In the rows, 128 means zero.
The rows of T fall into several groups, which share some directions, and each row is roughly a mix of its group's hidden directions.
T (147 x 10):
[[109 152 109  84 143 144 133 104 164 188]
 [137 186 132 183 123 111 116  87 118 106]
 [138 103 132 101 136 170 102  79  76 120]
 [ 92 107 148  88 150 151 116  76 149 161]
 [146 108 143  74  82 108 148 129 169 102]
 [180 139 113 171 122  85  95 163 124 135]
 [168  92 117  85  86 135 138 167 139 101]
 [210 116 115 112 138 132 151 101 130 106]
 [134 131 121 184  83 137  94 141 103  85]
 [ 97 136 114 132  89 114  82  73 126  96]
 [ 87 110 133 136  67 142  98 137 175 132]
 [117 187 127 151 125 136 116  94 120  67]
 [156 122 131 121 171 143  98 194 139 100]
 [126 135 123  85 163 195 165 120 127 120]
 [ 91 129 144  73 125  68 132 104 147 124]
 [117 126 112 135 167 137 135 113  60 175]
 [191 124 152  93 160 125 172 108 134 122]
 [121 152  95 140 129 166  64 149  97 109]
 [125 159 124 171 138 101 120 152  60 115]
 [103  67 138  98 121 179 134  96 125 140]
 [114  94 129  98 138 122  89  71 145 170]
 [150 143  97  96  77 138 103 158 175 130]
 [135  75 110 150  88 148 101 130 153  81]
 [155 141 126 155 167 157 136 194 106 146]
 [165 136 134 153 153 190 162 131  93 112]
 [168  95 127 102 181 121 155 121 108 170]
 [165 132 166 130 109 105 109 139 144  59]
 [101 140 113 153  83 135 152 120 100  65]
 [ 98 172 100 133  96 138 152  68 139 140]
 [140 121 159 124 120 131 120 131  60  72]
 [ 92 162 147 121 106 174 146 144 124  71]
 [139 142 100  58 146 144  99 143 133 167]
 [ 76 156 145 159 165 123 169 107 101 115]
 [131 156  83  56 134 108 104 132 137 120]
 [130 137 123 108 130 139  79 161 197 110]
 [ 92 137 117 158 166 127 165 115  93 179]
 [ 95  93  71 105 114 160 103 160 133 113]
 [111 143 164 136  87  96  89 143 103  80]
 [111 164 142  91 180 143 175 149 140 145]
 [127  81 136 187 135 162  95 128 126 161]
 [ 99 126 136 127  73 123 161 100 130  71]
 [108 136 114 195 145  90 143 116  90 151]
 [101 135  68 135 120 149 155 179 158 122]
 [168 111 133 152  97 106  89 118  97  76]
 [141 131  84  85 112 122 144 176 132 177]
 [132 131 172 147 168 143  86 125 154 179]
 [ 98 127 116 196 151 124 129  82 142 152]
 [173  95 111  89 109 148 145 135 169  90]
 [131 182 134 142  60 106 130 155 137 118]
 [103 113 133  92  70 138 143  93 166 104]
 [147 122  89 143 154 135 176  84 169 149]
 [ 80  88 161 132  87 146 101 133 164 141]
 [140 152  85 162 175 101 148 123 174 127]
 [ 91 167 113 143 157 102 105 176 166 133]
 [ 80 170  75 117 137 104 129 140 163 138]
 [122 102 105 146  83 135 111 166 141  68]
 [135 107 211 151 117 116 129 101 121 146]
 [107 143 131 165 100  92  78  82 134 110]
 [137 138 133  51 171 134 124 130 128 161]
 [157 111 134  76 151 173 171 138 103 115]
 [139 135 130 153 159 123 179 157 153  70]
 [ 98 158  82 147 139 159 104 133  76 103]
 [131 101 116 177 169 124 129 111  97 182]
 [169 145  97  79 140 122 164 111 163  98]
 [124 142  94 160 175 121  98 169 117 171]
 [145 110  92 167 113 150  74 148  86 120]
 [150 145 114  95 174 123 154 104 140 188]
 [118  79 116 138 104 162 151 181 146  94]
 [142 144  97 121  97  67  83 101 138 115]
 [121 129 108 130 134 207  93 114 148 152]
 [100 122 140 156 108 137  64  76 135 132]
 [113 156 147  88 111 112 133 192 160 105]
 [167 124 125 144 133 124  86 144 139  56]
 [117 177 163 142  84 115 124 149  84 101]
 [152 106 137 193 137 157  80 148 115 125]
 [ 98  64 110 126 168 134 130 145 168 147]
 [103 158  92 106  85 136 127 177 148  94]
 [139 139  95  89 131 109 127 122  81 189]
 [156 196 130 136 105  95 133 101 137  92]
 [161 149  96  78  92 139 143 164 108 100]
 [134 127 138 124 125  63 109  78 163 155]
 [107 119 114 197 185 142 123 136 128 142]
 [ 88 108 169 122 158  72 106 101 129 110]
 [164 130 100  98 139 117 152 195 155 143]
 [104 145 108 200 140  82 125 120 145 140]
 [160 122 177 128 122  95 175 146 173 139]
 [ 88  79 105 148 144 110 141 166 113 170]
 [101 144 143 160 189 127 138  85  92 133]
 [105 184 125 165 145  75 146 101 122 125]
 [154  85  88 126  92 157 112 159  96 102]
 [ 81 142  86 163 176 115 128 155 127 151]
 [194 117  81 114 155 132 129 123 160 107]
 [125 144 149 171 146 112 115  71 141 177]
 [132 130 130 122  81 110 123 177  84 175]
 [189 139 159  70 132 113 127 146 124 107]
 [153 127 110 169 153 116 136  73 112  79]
 [143 109 133 160  83 143 154 151 140  65]
 [ 98 109 132  54 131 150 140  93 151 134]
 [110 183 146  93 167 114 164 136 133 162]
 [141 192 135 146 151 124 125 110 138  69]
 [167 156 154  84 179 108 149 137 103 118]
 [141 124 167 141 132  78 183 115 161 149]
 [ 49 129 132 147 109 141  95 150 129 107]
 [179 101 139 110  96 141 103 146 150  75]
 [127 124 118 105  97 170  99  85 139 183]
 [ 68 164 149 137 115 106 112 156 173 127]
 [ 98 117 146 123 125 103 200 100 107 100]
 [140 136 141 139 117 104  71 160 102  73]
 [ 98 153 107 161 117  88 153 148 150  74]
 [114 147 111 129 153 112 162  87  67 157]
 [116 146 120 111 105 122  61 112 183 131]
 [123 126 157  99  49 111 121 128 158 125]
 [132 135 125  78 148 158  61 133 147 150]
 [145 141 107  71 164 128 164 134 145 173]
 [109 129 134 204 151 103 135 141  89 114]
 [115  66 133 158 136 146 123  84 110 167]
 [115 142  66 148 124 137 123 160 134 186]
 [148 121 103  71  94 111 146 172 143 158]
 [124 112 107 189 183 138 124 134  97 153]
 [117 146 156 128 105 109 153  88 141  60]
 [166  67 111 178 114 121 111 119 141 109]
 [136  59 101 108 102 143 111 146 133 169]
 [170  95 137  98 131 166 171 168 142 110]
 [ 95 159 125 121  74 112 127 187 132 148]
 [ 64  88 145 166 118 133  94 137 144 141]
 [101 160 119 168 132 136 182 140  90  94]
 [ 81 109 101 171  92 108 136 153 156  99]
 [124  90 100 129  75 139 113 162 172 102]
 [106 140  99 109 119 153 113 153  83  66]
 [148 169 104 128 184 120 143 115  82 102]
 [147  76 161  82 103 115 116 160 148 104]
 [115  94 146 121  67 117 125  79 148  98]
 [157 141 152 111 182  75 125 156  98 135]
 [103 116  86 110 114  99 106 178 162 162]
 [165  93 166  63 137 128 145 144 111 130]
 [152  41 137 125 143 127 136 142 140 147]
 [150 122 151  63 131 159 150 129 108  83]
 [132  71 118 149  93 178 111 162 143 128]
 [183 101 128 119  74 108 125 109  88 118]
 [132 166 107 144 123  54 154 141 109 108]
 [130 117 149 102 107 131 162 114  51 146]
 [179 148 165 122 119  90 108  92  96 150]
 [192 131 118 149  92 178 113 148 122 134]
 [105 141 157 189 140 128  83  91 128 148]
 [179 105  98  93 124 109  80 151 141 150]
 [126 127  81  60 138 153 144 151 155 133]
 [ 89 116 125 188 118 143 142  89  88 114]]
Each list below has four rows that fit no group; the rest each fit one group, if only roughly. Name those rows in the order they come.
  z58: [102 114  78 159 104 142  81 124 152  92]
  z136: [173 159 141 117 127 158  75  90 124 156]
  z623: [166  85 115 153 109 142  84 171 130 156]
  z617: [130  90 121 113 155 100  71 140 157 169]
  z583: [122 143  80 115 147 195 107 126  96 136]
  z717: [147 115 160 105  73 132  82 164 134 103]
  z299: [148 154 102 160 152 179 146 176 124 103]
  z876: [128  96 182 121 110 111 141 136 130 194]
  z71: [139 135 121 147 130  46 167 111 131 139]
  z635: [118 112  86 124 169 143 180 134  83 148]
  z879: [125 100  81 106  85 137  81 139 165 123]
  z62: [107  99 107 170 135 162 121  73 136  92]
  z168: [171  83 179  94 111 141 143 108 140 143]

z617, z583, z879, z62
  z455: [ 56 139 123 179 143 141 156 129 120 119]
  z555: [135  96 119 100 128 120  76 186 159 142]
  z101: [154  92 158 161 121  75 153 110 150 158]
  z104: [144 146 172  73  93 118 122 141 151 168]
  z860: [122 124 162 142 185  88 146  83 117 150]
  z532: [107 130 105 161  92 127 143 154 165  69]
  z374: [167 115 165  93 108 156 124 174 167 129]
  z849: [115 183 104  93 169 125 108 134 166 103]
  z505: [ 97 128 177 154  83 147 134 109 149  85]
  z910: [121  93 111  88 117 112 111 199 110 120]
  z579: [191  88 142 153 122 119 110 101  89 139]

z455, z104, z860, z910
  z668: [133  95 145 151 131 115 121 156  49 134]
  z642: [101 101 160 166 119 147  96  77 161 118]
  z678: [102 190 145 129 118 108  81 117  90 123]
  z414: [133  68 124 120 113 132 102 164  75 147]
  z536: [ 79 115 147 130 201 149 133 111 118 123]
  z137: [ 91 182 125 131 127 128 185 134  88 122]
  z627: [143 107 166 130 139  76  82 107 110 164]
  z882: [158 138 140  90 160  99 141 120  68  98]
  z480: [155 140  62 121 117 148  84 159 148 135]
  z758: [143  76 140 129  78 144 106 123 108 177]

z678, z137, z882, z480
  z376: [149 152 130 112  66 125 133 172  95  96]
  z941: [ 98 130 141 132  67 134 101 128 121 187]
  z306: [115  68 159 143 134 159 100  94 115  94]
  z593: [115 132  96 138 166 131  85 107  90 180]
  z336: [129  96 134 141  65 121  92  89 120 161]
  z834: [177 122 162 123 125 144 111 151 195 129]
  z569: [102 165 132  81 121 116 172 113  78 136]
  z245: [ 64 153 145 137  97 141 148 141  98  89]
  z4: [151 135 125  85 173 110 102  73 149 141]
  z466: [184 120 127 155 147 146  86  84 123 101]
  z184: [151  74 125 183  84 132 121 125 102 122]
  z878: [117 176 156 100 171 120 118 122 171 164]
  z784: [174 106 145 111  96  97  83 134 171 136]

z834, z245, z4, z466
  z903: [ 95 139  79 170 178 116 118 137 131  97]
  z200: [ 95 106 187 149 182 115 142 122 145 127]
  z704: [165  75 140 155 179 139 143 149 108 106]
  z362: [159 130 126  69 150 167 134  86  99 123]
  z166: [120  64 162 119 128 129 163 110  92 158]
  z171: [110 112 117  82 108 157  63 106 145 119]
  z289: [ 74 144 159  79 101 164 127 120 151 135]
  z612: [106  83 126 105 124  94 102 177 170 114]
  z521: [164 166 113 118 114 114  96 148 171 178]
  z341: [143 171 152 120  90 110 112  99 184 105]
  z431: [132 133 123  98  77 164  84 158 165 117]
  z501: [128 112 116 116 173 111 100 188 118 172]
  z679: [136 167  93 118 191 108 105 151 102 114]

z704, z521, z341, z431
  z935: [117  94 150 188 159 139 132 144 109  82]
  z271: [151 147 114  69 126 115  74 146 161 134]
  z831: [157  68 147  92 163 105 126 107 103 142]
  z540: [194 155 133 159 158 147 124 154  93 130]
  z262: [140 122 123 190 123 108 108  81 171 112]
  z421: [124 161 107 172 123 124 143  75 136  77]
  z658: [145  92  88 106 114 138  59 117 115 141]
  z833: [164  93 115 176 171 114 117  85 129 141]
  z473: [155  81 139 106 147  78 101 125 165 155]
  z931: [133 152 123  69  94  78 129 112 156 150]
  z863: [108 106 196 133 120 125 169 102 105 100]

z831, z421, z473, z863
  z377: [ 84 127 138 153  77 106  73 120 131 109]
  z185: [211 143 155 133 128 132 151 148 133 110]
  z78: [193 138 117 137 158 131 160 177 145 127]
  z44: [124 171 137 101 126 109 145 110 130  53]
  z600: [106 147 164 102 138 101 156 185  99 152]
  z36: [134 141 161  70 144 127 167 141 102 173]
  z694: [115 107 155 151 157 123 184 107 170 161]
  z53: [140 119 117 147 119 137  39 123 118 141]
  z387: [ 90 124 135 173 159 109 125 161 104  76]
  z645: [ 58 120 127 149 147 150 141 106 150  85]
  z212: [145 177  82 141 107 124 142 134 169  84]
  z93: [180  87 120  91 118 149 126 178 144 138]
  z865: [129 147 109 130 122  92 156  57  91 131]

z377, z185, z78, z694
  z70: [136  99 123 175 123  85 105 180 105 147]
  z749: [111 132 134  90  93 142 183 137 135  75]
  z695: [ 91 171 114 107 107 123 124 172  82 155]
  z308: [117 127 149  69 104 121 151 187 125 152]
  z272: [109 137 125 135 143 181 168 183 142 156]
  z867: [113 128 158  82 145 148 134 113  77 177]
  z737: [100  81  93 149 129 142 170 172 124 152]
  z46: [124 143 138 173 191 169 116 114 153 117]
  z316: [165 100 123 159 110 115  64 163 136 117]
  z790: [108 103 165 156 140 178 166  95 128  99]
  z619: [141 105  98  63 133  89 151 106 144 149]
  z350: [182 164 133  96 149  98 125  89 101 110]
  z287: [107  88 153 189  98 141 120 119 150 161]
  z993: [126 108 101 102 118 123  55 159 158 124]

z272, z46, z350, z993
  z201: [ 95 174 143  75 112  94 139 163 112 132]
  z738: [140 166  82 146 133 131  85 173 104 102]
  z512: [136 122 124 132 140 179 152  84  67 125]
  z968: [145  75 163 125 111 131 116 149  69 149]
  z751: [ 97 170 125 129 113 141 187 102  95 100]
  z241: [126 115 112 139 106 132 124  82 181 184]
  z629: [ 58 116 136 105  79 140 131  96 125 128]
  z928: [163 144 141 127 122  54 155 144 159 137]
  z354: [ 91  82 168 132 145 109 144  86  92 133]
  z688: [120  92 105 170 106  88 114  74 111 136]
  z344: [114 112 145 157 189 103 161  83 117 120]
  z402: [108  99 129 151  99  66  99 162 151 116]
  z331: [160 133 115 170 138  62 160 145 127 149]

z512, z751, z629, z344
  z322: [ 66 115  95 127 149 140 105 124 183 129]
  z352: [102 161 113 123 184 142 183 144 106 139]
  z160: [140 137 149 144 150  99  86  63 120 100]
  z476: [150 130 135  93 135 159 163  80  90  90]
  z183: [140 180 147 100 120  82  98  93 151 109]
  z748: [160 122 106 130  80  92  89 114 176 123]
  z413: [127 176 151  70 128  87 159 115 126 142]
  z170: [171 120 122 128 198 111 123 129 124 173]
  z610: [166 121  79 191 115 139 138 128 129 156]
  z622: [117  96 164 170 143 122 174  89 132 161]

z160, z413, z170, z610
  z11: [ 92 151  90 173 115 107 158 110  83 134]
  z408: [ 96 199 114 154 137 123 162 129 135  98]
  z273: [103 136 104 117 165 158 117 122 200 142]
  z841: [147 100 178 154 104 138 116  69 105 137]
  z750: [129 111  91  72 124 134  65 110 133 135]
  z788: [101 165 125 159 159 171 163 171 138 118]
  z992: [131 122 149  72 100 140 129  97  68 129]
  z148: [188  82 111 162 151 152 133 131 146 105]
  z258: [155  69 158 121 117  86 119 110 148  91]
  z208: [ 91 119 158 162 124 126 166  86  79 134]

z11, z408, z788, z258
  z23: [ 99  93 110 125 121 156 118 147 116  55]
  z278: [135 127 146 105 100 131  97  96  56 109]
  z556: [117 179  72 158 148 100 132 149 144 152]
  z127: [130  66 132 170 146 146 141 120 152 173]
  z240: [ 93 133 188 153 157 113 128 135  78 122]
  z826: [135 117 150  75 126 135 149 167  67 126]
  z310: [154 179 180 109 104 109 104 137  95 116]
  z305: [128 108  93 110 105 125 167 154 164  72]
  z653: [ 92 144 143  76 101 129 175 145 157 153]
  z771: [182  84 123  78 127 134 107 121 118 162]

z127, z310, z305, z771
